One vector is turned by the same rotation once a tick. Each row is the vector after some number of ticks, and that number follows the row.
The counts run from 0 to 652.
[  1 -16  24 -20   4   7  23  23  23  17  -9  10  -7  30  37   8   8  28
 -29   9  17  -1  -3  -6  -8 -30  36  -6 -11  12 -37  -7  16  15 -10   7
  31  28  -3 -40 -30   2 -25 -38   2  11  42  -9   3  -4  15  27  -6  -8
 -15  -1  15 -34   8  -6  23  -3 -20  15 -13  40  12 -26 -30 -14 -12  16
  42  11  15   3  -4   1] => 101
[-33   8   1  10 -34  -4   2  -9  24  17  10 -14  -4 -25  -4  -2  12  28
 -15  11  34 -31   9  11 -11   0  11  -6  -4   3  15 -15 -10 -39  -9 -10
  16 -25 -18  36  17   5  11 -28 -33  -4  18 -28 -15  -8   5 -30  15   5
  17  18  21 -23  49  46 -11   9  15   8 -18  24 -13 -25 -48 -14   8  14
   6 -11  -5 -13  11   2] => 311
[ 15 -30  26  -4   7 -25  -3  18 -18   3 -15   4   0  18  19   8   7  27
   6 -31 -16 -20  -9  27 -58 -14   5  25 -14  30 -24  32  28  -6 -26  -1
 -17  -3  -1 -16  14   0 -30  14  10   5  -4 -15  14  27   8 -20  13  20
  23  13   9 -35  -5  51   0  -3  13  25   0   6   7 -11 -26  -5   6  39
  27   2  -1   7   0  20] => 66
[ 26  23  37  -5  25  10  33  22  25   2  18  -3   1   1 -20 -25   5  26
 -18   3  -4 -43  13   0 -26   8  16   0 -18  -8 -66  -3  15 -13  10  11
  -6 -10  22 -15 -33 -13 -35 -36 -19   8   8   9   3 -12   8  14   9 -17
   3  12   3 -16  -8  12   0  -3   6  39  -4   4  -6 -21 -39  -7  -1 -18
  17 -20 -46   3 -30  29] => 236
[ 39   8  27  -3  -2 -17  20   6  27 -24  29   6   7  28 -10  19  12  21
 -13  -1   0 -20  11 -13 -53  11  24  22 -13 -25 -24  -8   4   6   3  -6
 -36  22   9 -40 -30  13   6  -8 -21  10 -24  -1   4  21   6   2  20   8
  -5  15  36 -41  17  11  21  15   5  12 -21  18 -29 -11  -8 -15 -12   8
  21 -23  -6   7   1   2] => 465
[  0  14  24  -2 -25 -21  -8  -2   4  46 -23   2  13  -6  31   2  24  31
 -25  13  23   1  -3   0  -4 -11   2   4  -9  11  -2   3 -11 -21 -16  12
 -22   2 -11  36  50   7 -18   3 -13 -16  43 -41   4  -1   0 -18  -3  33
  15  -6 -12 -11  20  58  -7   1 -10  19 -14  17   5   6 -49 -12  -4   6
  11  -7   6   0   0  11] => 400
[-33 -13  29 -10 -22 -37 -21  10 -21  12 -21   8 -13  32  30  26  19   9
  32  14  22   4  -7   9 -32 -40  28  29  -2  18   3  28   3  13 -20  -8
  22   0 -13  16  28  20 -10  -6 -30 -12  27 -21  -9  26  12  -2  -1  -2
   5  -7   5 -17   6  29  -9 -12   6  13  -3  13  28 -41 -26 -20   9  22
  44   9  13 -23   6   4] => 69
[  7  -1   5  -1  32  -3  17  18  17  -5  32 -36  -1 -12  -6  -9 -20  34
 -21  16  -9 -31   2  17 -49   6   7 -20 -23 -31 -30 -12  29 -27   2  11
  13   2  23  -7  -4 -21 -21 -36  -1   6  15 -15  13  -1  10  10  16 -10
 -14   3   0 -17  38 -10  -3  10   2  43 -33   8  -9 -21 -15 -14   3 -16
  16 -17 -36   3 -38  11] => 88
[-31 -27   7   8  14  28  -3  -7   6 -10   6  11 -24  -3  -7  -3  -5   1
  11   2  33  -3   4   5  -6   1  34  13 -56 -49 -11 -15  13  -3  17 -13
  33 -27   5  -2  18  -6 -33 -16  -1 -31  26 -19  -3  16   5 -11  -1  -1
 -15  44  13 -43  23 -46  36   4  -8  12   3  -2  16 -36  -2  -2  -9 -13
  -2 -17 -19  -6 -29  21] => 352
[-16 -39   8  36  26 -15  -6  -3 -10   6 -22  16  11 -27  34  -5   7  18
  31 -25  -7 -19  -2  28  10   5  24  37 -29 -16   1  36  14   4 -28 -18
  26 -39  11  -9   6  -6 -19  14  13 -20 -12 -14  10   7 -11 -21  42   8
   2  12   6 -17  -6  14  18  20  17  17  -2   2  37  -4 -21  24  20  22
  15 -16 -44 -24  -9  17] => 210
[  1   1 -18  -8   1 -23  13   9   2   3 -14  15 -27  27   4 -11  -5  -9
  -8 -18  12 -22  14   4   5  -4  11  59  13  29 -13  21  18  -4  -7  10
  26   3  13 -22 -46   9   7 -30  -6  44  22  -5   0  19  10   5   0  -7
   7  -9   6 -34  -9   5  24   9   6  31 -26  16  42 -16   0  -9  -5  12
  66  -3 -30  10 -15   2] => 335
[  0 -26 -25 -28  28  13  -8   6   0 -41 -13  24  -3  41   0  -8 -24  35
  16  14   5   9   8 -21 -25 -31  26   4 -25 -15 -22   1   3  -4   6 -10
  17  34  21 -54  -7  27 -25  18  18   5   4  -5   2  21  -6  -2   1   2
   0  20  23 -42  -3  -2 -24  24 -20  37  22  17  -2   3  -3 -14 -17   5
  22 -16   2   5   5 -23] => 523
[-50  -2  45  16 -13 -33 -12  -1  23 -58 -29  -4 -21   8  14 -10  21  30
  -7  20   7  11  -3  10 -43   1   7 -14   4  13 -30   8   0   5 -16 -20
   9 -11  11   0   1  14 -40 -28  13 -18 -13   6   9 -11  -6 -18  27 -18
 -24 -18 -20 -31  21  -2  15   2 -11   7  -4  10 -18 -15 -24 -17 -19  10
 -14   6  -8 -25  -9  26] => 271
[  7   4  -1   0  13  35   1 -12  -2  -3   8  28 -44  -3  -1 -11  -2 -12
 -27   0  57 -24  18  -9  18   0  -6  14 -24 -19 -12 -16  14 -44  -9   6
  28 -12   5  -4  -5   6 -10 -16  -9  -8  24 -23 -13   6  11  -4  -7  20
  31  49  28 -22  11  18  18  11  -9  20  -3  29  39 -24 -31  -9  -9  13
  11  -9 -21   9 -12   5] => 16
[-29  10  24  -2 -34 -15   9 -28  11 -20  -7  13   5 -29  20 -16  27  15
 -13   6  23 -22  -1   4 -38  30  -6  -5   0   6 -10  20   1 -27  -7 -11
 -17 -36   2  11  40  22 -15 -23 -20  -9  30  -6   0  28 -14 -11  40   3
   3  14 -26 -32  20 -16   2 -20   5  30 -21  13 -25 -16 -22   1 -10  12
 -15  -1 -33  -4 -51  32] => 504
[  5  29   7 -11 -30  -7  -6   5  22   9   1   7 -23   8  -6 -14  27  13
 -29   0  39  -8  11  -9 -16  -1  -1   5 -22   5  -5  -4  -4 -47   6  12
  -7 -14 -24  31  29   0  -1 -19 -25 -27  45 -37 -20   8  16 -24 -21  30
  14  28  12 -29  19  37   6   6 -10  12  -5   6 -16 -29 -43  -6  -7  18
  13  -6   5  17 -11  13] => 163
[-22   5 -20   1 -39 -35 -16  26  22  25 -20  -2 -10 -13  19 -14  25  34
 -11   9  10  12  -4  18  29 -28  31  23 -11  14   9   1  -2   4   9  -9
  16 -22   3  24  11 -13 -11  -4 -14 -21  25 -41   0  -3   3 -25 -21   8
 -18 -44  -9 -38  24  26  15  24 -24   8  16 -13  17 -10 -37   9  -3  -2
  45 -12   8   0  -3  21] => 633
[-27 -18   8  -8  37 -13  -2  11  17 -53  -4 -23 -19   4  -1  -1 -21  20
 -18  -2  -8  -5  -2   9 -53 -14   6 -13 -14 -10 -32  -2  22 -13 -29   1
  31  28  29 -25 -17   9 -19 -20  38  26 -24 -11  21 -17   0  -2  20  -3
 -27  -5   1 -27  17   4 -10  20 -18  38 -16  20 -13   5   0 -27 -28  -6
   8 -17 -29  -1  -7   1] => 420
[ -3   8  -5  -7 -17   1   1   2  22  12 -40  16  -7  -5  -6 -30   7   4
  -5 -27  29 -17  38  -2  45 -10   6  25 -27  44  -3 -14 -15 -28   8  36
   9 -11   4   5  -2  12   6  -6   3  35  32 -17  12  31 -14 -26   9  22
  24  -5  36 -14 -15  27  15  13  19  14 -17  13  24  22 -53   0 -14  18
   4 -18 -17  13  -2 -12] => 341
[-33   6  30  16 -14 -23 -12  41  36 -35   7 -10  -4   4   5  -8  11  47
  -8  31  16   4  -7   1 -20  -1  18   5  -1   2  -3   5  -4  -8  28 -13
  29 -23   2  -2 -17   6 -13 -49 -28 -15   6  20   2   8  11 -10  31 -23
  10 -28  -7 -35   6  11  32  11 -10  21 -22  -6  13 -42 -21  -4  12  -2
  31  25   4 -20 -17   8] => 603
[  4   5  24  -5  -2  15   4   2   8  30 -24  14 -12  -5  36   1   7  21
 -23  -8  53 -13  25 -21  44 -14   7  -8   8  17 -23 -12   3 -26  -6  -1
  19   5  -4 -14   8  19 -18 -38 -21   2  46 -13   3   6   2  16  30   2
  20   5   6 -15  -2   9  16 -16  -6  15  -4  49  32 -10 -37 -14  -6  22
  15   3 -11  -8 -13   6] => 105
[ 16   0   6   6  10  -1   5 -33  -5   8 -11  19 -11   6 -15   1   8 -29
   0 -38   3  -8  18  -3 -32  15  -2  18 -33 -27   5  -1   2 -16 -11   4
 -34  -2  15   1  40  14 -11  31  36   5  -4 -36   7  32 -10 -25   6  43
 -10  33  31 -25  12   8  25  16  -3  16  -8   9  -4  33  -4  -3 -30   3
   0 -43 -38  20  -4   9] => 22
[ 17 -23   9  -8  37  25   4  -1 -18  20 -22  18 -16   9  -6   7  -8  -4
  19 -34  29 -15  41  14   6   8   3   2   1  20 -48   4  25 -18 -21  -9
  -6   3  23 -18  18  42 -36   5  27  27 -20 -17  16  30   3 -12  34   3
   1  13  45 -21  17   4  12   3  -5   6   7  23  10  27 -15 -23 -23  15
  20 -23 -25 -10   7  -8] => 111
[-15 -20  20  25  11  29   3  26   8  35 -23   3   8  -4  19  24 -11  21
   7 -25  40   4  25 -26  26  -9  54 -13 -12  15 -17  16 -12  12  10 -31
  17 -39 -12  13   8  16 -39 -38 -11 -25  33 -25 -10 -13 -18   1  -5 -28
 -15   4  16 -32  23 -26  20 -13  -3  -4  24  -5   9 -30 -20   5  -2   8
   8 -27  -8 -24   4  14] => 441
[ -7  23  39  15 -36 -15   2 -13  32 -22  -5  21  15  -2  28  -2  40  36
 -12  19  43  -3  13 -43  13  -5  31   9   9 -27  11  -3 -36  -1  19 -20
 -18  -7  -1  -7   2  31  -4 -18 -23 -16  10   2  -3  -2 -14   1  29  -5
  11   0  -1 -20   0  13  20   3 -16   5  -1  34  -5 -18 -31 -10 -12  21
   2   0 -10 -24   5  11] => 136
[ 28  -4 -15  12   4 -14  23   3  15   1  18 -15   1 -12  23 -14 -22  25
 -27 -19   6 -38  -2  -9 -24  23   6  21   6 -19  -2   6  26 -40   9  -9
  -7  -8  18 -20 -15  -2   4 -23   1  28   2 -33  21   3 -19  18  25  16
   3   0 -21 -29  11   8  -4  15   1  39 -21  12  -2  -9  -2   6   4  -2
  12 -29 -64  24 -46  19] => 326
[ 25 -23   0 -13  -4  26  -5  12  -5 -21  22  -5  -1 -37  19   8 -11  52
 -20 -15  24 -29  19  -3 -18 -14  11 -14 -19 -20 -36  -1  30 -34   9 -21
 -13  -4   6 -13  23   3 -23  -1   3   5   5 -43 -11   9 -24   9  15  18
  -5  16  12   0   1  12  -7  -3   0  19  38  16 -22 -46 -38   3  -5  20
  -2 -26 -24  17 -22  21] => 621
[ 26 -16  14   4  14  17   5   2  -6  14 -27  23  -8   6  42   2  -7  19
  -7 -15  44 -19  29 -16  51  -4   2   2   7  13 -32 -13   5 -10 -16 -11
  27  -8  10 -36 -13  20 -29 -27  -7 -11  10  -1  11  18  -4   6  33  10
  18   8  15 -28  10  15  26  15 -16  -1  -8  48  52   1 -29  -6  -3  24
  32   8 -21 -21 -11   2] => 106
[ 17  14  15  22  46  14 -23  19   1 -31   9  26 -16   5 -24  -5   1   6
  35  18   9 -30  43 -16 -13  -8  23  30 -12 -31 -29  16   0  -9  10  14
  14 -11  48 -32 -15  20 -11 -10   0  -1   8  13 -24  26   3  -8  13 -15
  -4  11  35  12 -18   3  -9   6  -3  36   0   1  36 -17  -1 -13  10 -24
  44 -14 -21  -2 -16 -15] => 380
[-36  -3  22  13   6 -31  -4   5   1 -33 -10  19 -16  35  -4 -13   3 -11
  20  15   2  -4   1 -10 -36   3  -1  51   8  20   9  27 -11 -10   4 -12
  11  -9  22 -31 -20  39 -12 -18   5  21   1  22   7  21   8 -12  30 -16
  12  -2   0 -41   6  28   4  22  -3  26 -35   9  33   5  -5 -43   0   5
  32   7   2 -23   8  -1] => 39
[-48 -40  -6  15   6 -24  -9   5  -6 -51  -7   1 -17  -6  23 -16 -19  15
  -7  24   2 -14 -12 -11 -37  -2  16  15   3   7   8  -6   6 -11   1 -29
  31  -6  21 -29  -5  -7 -25 -13  15  25  -6 -19  12   4 -29  15  17  -2
 -33  -7 -27 -38  21   4 -32  23 -19  24 -18  23   0 -13 -17 -23   0   2
 -11 -20 -27 -21 -29  19] => 182
[  3  -4  38 -17  24   8   2  -1 -18  -1  10  12 -27   4   0  17  19 -11
 -12 -15  18 -34  13  20 -29 -21  -1  31   4   1 -27  11  30  -8 -40  22
  16  10  25 -18 -18   9  -7 -16  24  28  -5 -10   3  11  22  14   9  11
   0  19  13  22 -10  21  10 -13  10  21 -11  47  25 -35 -28 -34 -14  18
  40  -1 -13   1  -6  15] => 245
[ 12 -11   2  24  11  -8   9  -6  -1  12   2  14 -21  27   2   7   0 -29
  14 -22  -7   9   0  -4 -32  17  22  36 -19 -37  -5  16   8  11  -2 -15
 -18 -18  30 -12   8   1 -29  13  35 -14  12 -32   4  27   3 -12 -18  11
 -32  12   7 -52  13 -36  42  13 -24  21  -7 -10  23   2  28  -7 -11 -15
  21 -30 -23  -1 -19  22] => 26
[ 15  -1  22 -19  17 -15  -7   9 -19   4  19  -2 -18  20  -4  17  11   8
 -12 -14  -4  -5  -1  31 -56 -23  -3  16 -11 -22 -20  32  43 -25 -25  18
   4  17  20   0  21  11 -10   1  21 -11  13 -24 -17  13  31 -15  -4  25
   8  24   1  -6   7  36  13 -13   0  39  -5  16  26 -34 -14 -12  -5  15
  58   8  -2  11   1  15] => 393
[ 11   6 -30  -9  -4  -7 -14  12  35  -3 -26  -5  10   3  -2 -42 -12  28
 -12  -4  16   1  16 -13  11 -12  15  19 -34  11   8  -9  -8 -41  28  28
  19  18   7   1  11  15  18 -18  12  11  51 -13   8  29 -18 -27  23  21
  25  -1  15 -16 -22  28  -3  10   0  45 -28  -9   6  23 -17  15 -12   9
  25 -19 -14  21  -8 -18] => 193
[ 10   7  30 -18 -18 -19  10   5  34 -38  20   3  -2  21  12  17  15  31
 -11  14  16 -12   6 -25 -53  -4  40  11 -10 -31 -19 -31 -16  17   3 -24
 -15  29  -5 -17 -29  17  -1  -9 -34   1 -21  -4   0   6   9   2  -1  -7
  -2  18  24 -46  17  -3  20  18   2   0 -14  23 -43 -26 -21 -28 -23  15
   9 -26  -9   0  -5   9] => 464
[ 17   8  18  26   0 -29 -21   1  18 -60  -7  12   8 -11   2 -11  23  31
  12  10   8 -24  16  -1  -1  -6  12  11   5  -1  -1   8 -10  -9  -9   0
   5  12  26 -37  -7  31  10 -10   1   9 -31  26  -7  32  -3 -28  56   2
   9 -12  35  -4 -20  39  24  26  -1  18 -32  40  15   6 -20 -13   0  21
  33   4  -6  -6  13 -16] => 609
[-31 -20  16   9   1  10   5 -15   1  28 -16   3   7 -30  18  -7  12  23
  11 -26  35 -23   6  16 -16  -8  28   6 -26   4 -11  32  15 -17  -8 -12
  17 -37 -15  26  34  17 -20 -26 -18 -11  40 -16  -6   3  -3 -13  39  -8
  23  27  10 -10  -2   1  -1 -27  35  30   5   2  11 -33 -35   9   8  16
  -9  -6 -32 -12 -21  18] => 208
[ -4 -17  22   4  18  15 -18  29   4 -38  10  -7   1  19   5  16  -7  28
   6   5  12   5   6 -25 -49 -26  40   9 -32 -41 -29  20   7   7   9  -9
  17  11   8 -12   7   7 -15 -15  -1 -23  27 -20 -21   9   0   9 -11  -3
 -21  31  10 -11 -20 -32   4 -10   0  39  19 -10   1 -59   5   5  -8  -1
  16  -9 -13   4 -23   8] => 56
[ -2  -4  13   4  25   9 -12 -10 -19  30 -30   7 -12   6 -18  19  -6 -11
  33 -39  29  -3  53   8  29  -4  12   6 -10  13 -16  20  11 -16 -19   4
 -13   2  31   7  27  42 -15  -5  25  14  -1 -26  10  38  -3 -22  40   2
  -9 -10  46   4  11  -3  22  -3  -4   2   0   9  23  35  -2 -17 -31   0
  27 -36 -21 -11  12  -8] => 112
[-13  -7   6  11  11 -32   8  -5  16   7 -38  14  16   0  -2  -7  32   5
  33 -23 -27  -7   2  29 -38 -26  51  19 -34   8 -24  35   8  35 -36   1
  12 -10  13  22   6  -7 -17  30  30  -6 -10 -14 -13  -5  -1 -46  -2  -1
 -23  -5  25 -22  -7   8   4   9  17  16   9 -12  -8  -1 -27  15  -1  -1
  26 -31 -19   3  26  21] => 538
[  5   6   3  27  16 -15 -21   5   7 -10   2 -24  -3 -13  -6   6  -7  14
  41  22 -20 -13  15  16 -20  -4  38   5 -25 -43 -11  -5  -7  20 -10  17
  23  18  36   8   5 -14   7 -10   1  -6  -7 -23  17   7  -3 -13  18 -14
 -40 -33  23  -1  23 -17  -1  21 -16  31 -41 -11   2  26  11 -10  -3 -36
  35 -48 -29  -5 -13  -4] => 85
[ -3 -17   8  24  19 -17 -16 -17 -12   3  -5  20  17  13  18   8   5   1
  29  10  -5 -10   8 -15 -10 -14  24  44  -6 -41  19 -14 -32  12  -9 -16
   1   9  21  -3   6  18   6  26  13   1 -28 -27  21  -6  -4  -3  20  17
   5  -2  20 -14  14  38 -16  31 -11   8 -30  29  21  29 -10 -34   8  -8
  21 -33 -20 -33  29  -4] => 551
